[6.2, -8.5, -30.4, -9.2, -25.6, -47.2, 27.8, -27.1, -5.5, -21.7, -1.9, -9.8]
Report the entry just right of -21.7.
-1.9
Report the entry just left of -5.5.
-27.1

Read these off the row that follows.
1) What is the second entry?
2) What is the entry just right of 4.8?
3) What is the centre entry?
4) What is the 1st entry from the right?
10.0,7.4,-39.4,4.8,-8.6,0.0,6.5
1) 7.4
2) -8.6
3) 4.8
4) 6.5

[[ -9.4  -8.8  -8.3   8.4   1.3  -6.1  11.6  -2.5  -0.7  -0.7  -3.6]
 [-45.5  10.6  33.8 -17.0  32.5 -15.1 -40.3  13.8 -12.3 -22.4  -2.5]
 [ -8.8   3.1   9.2 -26.1  52.1  -8.6 -50.8   9.7 -29.7   3.7  -6.3]
 [ 45.9 -20.6  -8.2 -21.7  25.3   6.5  -1.2  13.3  -3.0  25.7 -15.0]
 [-32.2  21.1  -7.3  22.5 -21.1  -3.1  -3.5 -20.3  -7.0 -14.6  16.9]
 [-29.2  34.0  19.0  -1.8  -4.2   0.5 -37.4  -7.3 -10.8 -18.6  17.7]
 [ 16.4 -16.3 -15.2  -9.6  29.3  -3.4  -6.5   3.7 -14.7  17.1 -11.1]
 [ 13.4  -3.6  16.1 -15.9   6.9   3.6  -4.4  13.9   8.0   1.5  -5.9]]
Counting starts at 1.
Read off the entry in the top-right corner.
Answer: -3.6
Read off the entry in row 2 and column 1.
Answer: -45.5
The entry just left of -21.7: -8.2
The entry directly below -50.8: -1.2
Read off the entry in row 2 and column 2.
Answer: 10.6
Read off the entry just left of the smallest entry.
Answer: -8.6
Read off the entry at row 1, column 3.
Answer: -8.3
The entry in row 3 and column 2 -> 3.1
Read off the entry just right of -29.7.
Answer: 3.7
Read off the entry in row 1 and column 2.
Answer: -8.8
Read off the top entry of the column that holds the largest entry.
Answer: 1.3
The bottom entry of the column that holds the largest entry: 6.9
Read off the top-left entry.
Answer: -9.4
The entry in the bottom-right corner is -5.9
The entry in row 3 and column 1: -8.8
Read off the entry just right of the smallest entry.
Answer: 9.7
The entry directly above the largest entry: 32.5
The top entry of the column that holds the smallest entry: 11.6
The entry just right of -37.4 -> -7.3
The entry just right of 33.8 is -17.0
The entry directly above 0.5: -3.1
Read off the entry directly below 19.0.
Answer: -15.2
Read off the entry just left of -8.6.
Answer: 52.1
The entry at row 3, column 3: 9.2
The entry directly above 22.5 -> -21.7
Read off the entry just right of -7.0.
Answer: -14.6
Read off the entry directly above -37.4.
Answer: -3.5
The entry just right of 13.8: -12.3
Read off the entry just right of 16.4.
Answer: -16.3
Read off the entry just left of 34.0.
Answer: -29.2

Questions about the table below. Indices start at 1.
1) Report the entry at row 1, column 2.
2) Report the bottom-right entry.
3) Report the entry in row 1 and column 1.
4) Report the top entry of the column that holds the smallest entry.
5) Report the entry just left of 41.
6) Report the entry in row 2 and column 1.
7) Report the entry just left of the smallest entry.
8) Report the entry directly below the largest entry.
[[ 12  28  12 -45  12  13  26  31  28  13  23  27  37  20  36]
 [ 11   3  15  -1  10  13  18  14  11  12  15  24  14  18  17]
 [ 11  10  18   0  12  12  19  18  15  13  23  22  10  22  15]
 [ 15  13  13 -16  17  12  17  29  24  41  27  31  13  19  17]
 [ 12  14  14 -12   9  12  15  15  18  12  17  29  16  20  18]
 [  9   8  24   0   9  16  28  17   9   9  23  30  12  28  15]]
1) 28
2) 15
3) 12
4) -45
5) 24
6) 11
7) 12
8) 12
